Here are some numbered points:
 1.148 -0.376  0.433 -0.013  1.095 -0.317  0.133  0.719 -1.289 -0.307 -0.449 -1.290  0.374 -0.874  0.055  1.119  0.651  0.413  1.132  0.662 -0.352  0.283  1.068  0.073 -0.214  1.975 -0.520 -0.668 0
 0.618  0.400  0.926  0.474  1.160  0.474 -1.151 -0.028 -0.294 -0.432  0.224 -0.678 -0.146 -0.007  0.562 -1.111  1.059  0.558 -0.107  0.186 -0.103 -0.178 -1.039  0.432  0.686 -0.998 -0.145 -0.111 1
-0.404  0.546 -1.489  0.094  0.734  0.872 -0.172  0.871 -1.932  1.115 -0.466  0.171 -0.584  0.634 -1.161 -0.555 -1.595 -0.902 -0.285  1.261  1.141 -1.252  1.411 -0.388 -1.912  0.000  0.838 -0.291 2
-0.332 -0.752 -0.355 -0.876  1.454 -1.278 -0.017  0.226  1.915 -0.525  0.812 -0.200  0.509 -2.185  0.255  0.354  0.291 -0.247  0.830 -0.026 -1.092 -0.745 -1.093 -0.414 -0.120 -2.078  0.697 -0.611 3
-0.466 -0.613 -1.106 -0.240 -1.431  2.220  1.037 -0.310 -0.898  1.541 -0.364 -0.670 -0.935  0.912 -1.112 -0.699 -0.158 -1.311 -1.626  1.394  0.842 -0.854  1.802 -0.373 -1.209 -0.041  1.758  0.223 4
 2.525 -2.127  1.275  1.104 -2.877 -0.704 -0.573  0.518 -2.139  0.076 -0.501 -1.593 -0.165 -0.281  0.328 -0.763 -0.851 -1.303 -0.326  0.141  1.321  0.414  0.885 -0.347 -1.417  1.122  0.387  0.883 5
-1.485 -0.570 -1.820 -0.445  0.840  1.091  1.663  0.641 -0.029  2.362 -0.347  1.490 -0.886  0.703 -0.411 -1.548 -0.276 -0.155 -1.162  1.808  0.742 -0.654  3.117 -1.030 -0.244  1.976  1.377 -0.403 6
-1.542  0.270 -0.754 -0.063 -0.346  1.615  0.977  0.371 -1.778  1.637 -0.161  0.996 -0.723  2.615 -0.740 -2.215  0.130 -1.621  1.269  2.215  0.767 -0.755  0.967 -1.078 -1.982  3.883  1.483 -0.212 7
-1.561 -0.137 -0.973 -0.158  2.647  0.886  1.829  0.882 -1.102  1.469 -0.102 -0.416 -0.646  2.016 -0.249  0.102  0.697 -1.107 -0.947  1.560  0.640 -0.109 -0.513 -0.992 -2.168 -0.093  1.689 -0.217 8
 0.533  0.872  0.475  0.386 -0.955 -0.610 -0.287  0.827 -0.030 -0.589  0.301 -0.817  0.188 -1.172  0.105  1.210 -0.379  0.261  0.696 -1.951 -0.277 -0.063  1.320  0.895  2.097  1.866  0.021 -0.478 9
 0.426 -3.925  0.004 -0.047 -0.851  0.813  0.197  1.225  0.247  2.202 -0.039 -1.014 -1.008  2.940 -1.919 -0.413  0.700 -1.140 -0.797  1.346  1.142 -0.352  0.213 -0.247 -0.889  0.589  1.236  0.547 10
-0.652  1.491  1.001  0.687 -2.320  0.256 -1.251  0.239  3.649 -0.356 -0.081 -0.479  0.256 -0.481  0.824 -1.670  0.670  0.437 -1.120  0.350  0.183  0.533 -0.824  0.327  0.656 -2.197  0.002  0.021 11
-0.628  1.639 -0.271  0.714 -0.701 -1.557 -1.119 -3.218 -2.425 -0.242  0.866  0.397  0.207  0.431  2.023 -3.245 -1.303  0.698 -3.253 -1.551  0.399  0.997 -1.195  1.178 -0.130 -1.116 -0.754  1.284 12
 0.422 -0.715  0.035  0.528 -1.171 -1.228  1.513  2.104  0.148  0.868 -0.594 -0.445 -0.671  1.414 -1.224  0.221 -1.892 -0.828  0.607  0.231  1.411 -0.012  0.874 -0.657  0.465  2.898  0.413  0.230 13
-0.296 -0.359 -1.078 -0.197 -1.464  2.242  0.911 -0.121 -1.185  1.379 -0.387 -0.619 -0.942  0.979 -0.726 -1.104 -0.193 -1.282 -1.703  1.211  0.894 -0.918  1.617 -0.351 -1.005 -0.381  1.632  0.292 14
-0.916  0.525  0.862 -0.168  2.431 -0.864 -0.774  0.447 -1.296 -0.717  0.321  1.527  0.542  1.387 -1.386  2.350 -0.661  0.618 -1.642  0.107 -0.729  0.065 -0.648  0.021 -0.273 -3.699 -1.308  0.633 15
 0.358 -1.308  0.945 -0.827 -1.116  0.278 -0.856 -0.824  0.749 -1.297  0.252  0.690  0.618 -1.353 -1.099  1.719 -0.104  0.045  0.187 -0.131 -0.852  0.718 -3.055 -0.773  0.216 -2.552 -1.073 -0.190 16
 0.693 -2.067  0.357 -0.598  0.882  0.256 -0.590 -0.276  1.683 -0.947 -0.139 -0.251  0.856 -1.573 -0.592  1.474  1.177  0.027 -0.450 -0.159 -1.060 -1.106  3.414 -0.424  3.015 -0.014 -1.176  0.195 17
 0.184 -2.021  0.297 -0.602  0.255  0.585 -0.137  0.148  1.959 -0.834 -0.407  0.938  0.151 -0.731  1.654  0.962  1.135  0.295  1.051  0.138 -0.775  0.157  0.552  0.234 -0.934 -2.316 -0.165 -0.773 18
 0.840 -0.950  0.137  0.103 -2.689  1.134  0.269  0.747  1.320 -0.757 -0.520 -0.638  0.421 -0.597  0.258  0.142  1.122  0.767  0.687 -0.250 -0.726  0.666  0.352  0.102 -1.303 -1.671 -1.256 -0.696 19
New points follow, each followed by the numbers of its two nearest points above by angle, nearest first.
 0.312 -1.352  1.071 -0.848 -1.316  0.329 -0.946 -1.216  1.053 -1.383  0.268  0.574  0.611 -1.242 -1.366  1.891 -0.290  0.068  0.077 -0.193 -0.847  0.841 -3.339 -0.859  0.305 -2.695 -1.188 -0.082 16 3
 1.122  2.777  0.673  1.125  4.506  0.481 -0.601 -1.811 -3.123  0.026 -0.197 -0.885  0.350 -0.515 -2.598 -1.664  0.659  0.483  3.056  0.561  0.184  1.468  0.064  0.040  2.699 -2.228  0.948 -1.046 1 15
 0.154 -0.635 -0.118  0.415 -0.938 -1.021  1.525  1.851  0.120  0.970 -0.561 -0.446 -0.710  1.628 -1.154  0.230 -1.674 -0.756  0.586  0.458  1.323 -0.079  0.882 -0.721  0.286  3.009  0.504  0.209 13 7
-1.371 -0.649 -1.087 -0.105  2.859  0.772  1.831  0.974 -1.092  1.653 -0.060 -0.274 -0.724  2.233 -0.293 -0.188  0.837 -1.270 -0.952  1.864  0.799 -0.026 -0.736 -1.020 -2.464 -0.239  1.744 -0.079 8 2
 0.196 -1.348  0.875 -0.779 -1.126  0.404 -0.680 -0.944  0.954 -1.040  0.176  0.347  0.504 -1.023 -1.263  1.597 -0.335 -0.028  0.092 -0.010 -0.670  0.618 -2.827 -0.821  0.390 -2.365 -0.909 -0.081 16 3
 0.389  0.131 -0.246 -0.608  1.081 -1.339 -0.319 -0.486  3.174 -0.563  1.738 -0.936  0.349 -1.274 -0.273  0.227  0.753  0.008  0.917  0.117 -0.788 -0.429 -2.392 -0.513  2.998  1.082  0.232 -0.691 3 17
 0.671  0.868  0.529  0.554 -0.482 -0.572 -0.439  0.993 -0.019 -0.467  0.371 -0.782  0.061 -1.315  0.067  1.126 -0.277  0.411  0.809 -1.790 -0.202  0.046  1.314  0.972  2.136  1.649  0.028 -0.334 9 0
 0.411  0.783  0.298  0.464 -0.287 -0.536 -0.092  1.088 -0.089 -0.248  0.338 -0.745  0.010 -1.093 -0.020  1.250 -0.309  0.210  0.715 -1.606 -0.128  0.042  1.342  0.790  1.779  1.702  0.250 -0.352 9 0
-0.722  0.594  0.796 -0.105  2.118 -0.634 -0.720  0.328 -1.110 -0.728  0.368  1.275  0.468  1.184 -1.243  2.260 -0.686  0.660 -1.449 -0.085 -0.699  0.096 -0.580  0.130 -0.310 -3.533 -1.278  0.519 15 16
 1.400 -0.353  0.620  0.043  1.191 -0.673  0.235  0.795 -1.537 -0.604 -0.482 -1.487  0.491 -0.958  0.109  1.174  0.793  0.591  1.115  0.545 -0.463  0.319  1.181  0.219 -0.212  1.932 -0.734 -0.731 0 9
-0.936  1.359  0.349 -0.058  3.995  1.059 -0.074 -0.566  0.940 -0.573  0.379  0.611 -0.275  0.122 -0.746  1.282 -0.057  0.959 -1.180 -0.217 -0.506  0.016 -1.145 -0.233 -0.162 -1.223 -0.790  1.038 15 1
 1.704  1.209  0.589  0.227 -1.260  0.255  0.266  0.753 -1.872 -0.351 -0.147 -0.043 -0.008 -0.386 -0.176  1.074  0.888  0.662  2.606  0.145 -0.327  0.905  0.791  0.686  0.501 -2.128  0.082 -0.617 19 0
 0.424 -0.612  0.508 -0.974 -2.591 -1.910 -0.772  0.605  0.116 -0.002  1.907  0.058  0.807 -0.626  0.334 -0.245  0.747 -0.747  1.395 -0.600 -1.493 -0.927 -0.702 -0.463  1.482  2.238  0.628 -1.066 9 13
 0.111 -1.728  0.103 -0.520  0.285  0.627 -0.147  0.254  1.539 -0.607 -0.414  0.877  0.061 -0.587  1.332  0.800  0.828  0.160  0.913  0.266 -0.557 -0.001  0.641  0.165 -1.079 -2.054 -0.048 -0.719 18 19
-1.605 -0.476 -1.015 -0.172  2.684  0.927  1.832  0.902 -1.092  1.701 -0.175 -0.353 -0.666  2.611 -0.276 -0.087  0.652 -1.311 -0.924  1.923  0.758 -0.165 -0.940 -1.062 -2.393 -0.315  1.799 -0.125 8 2
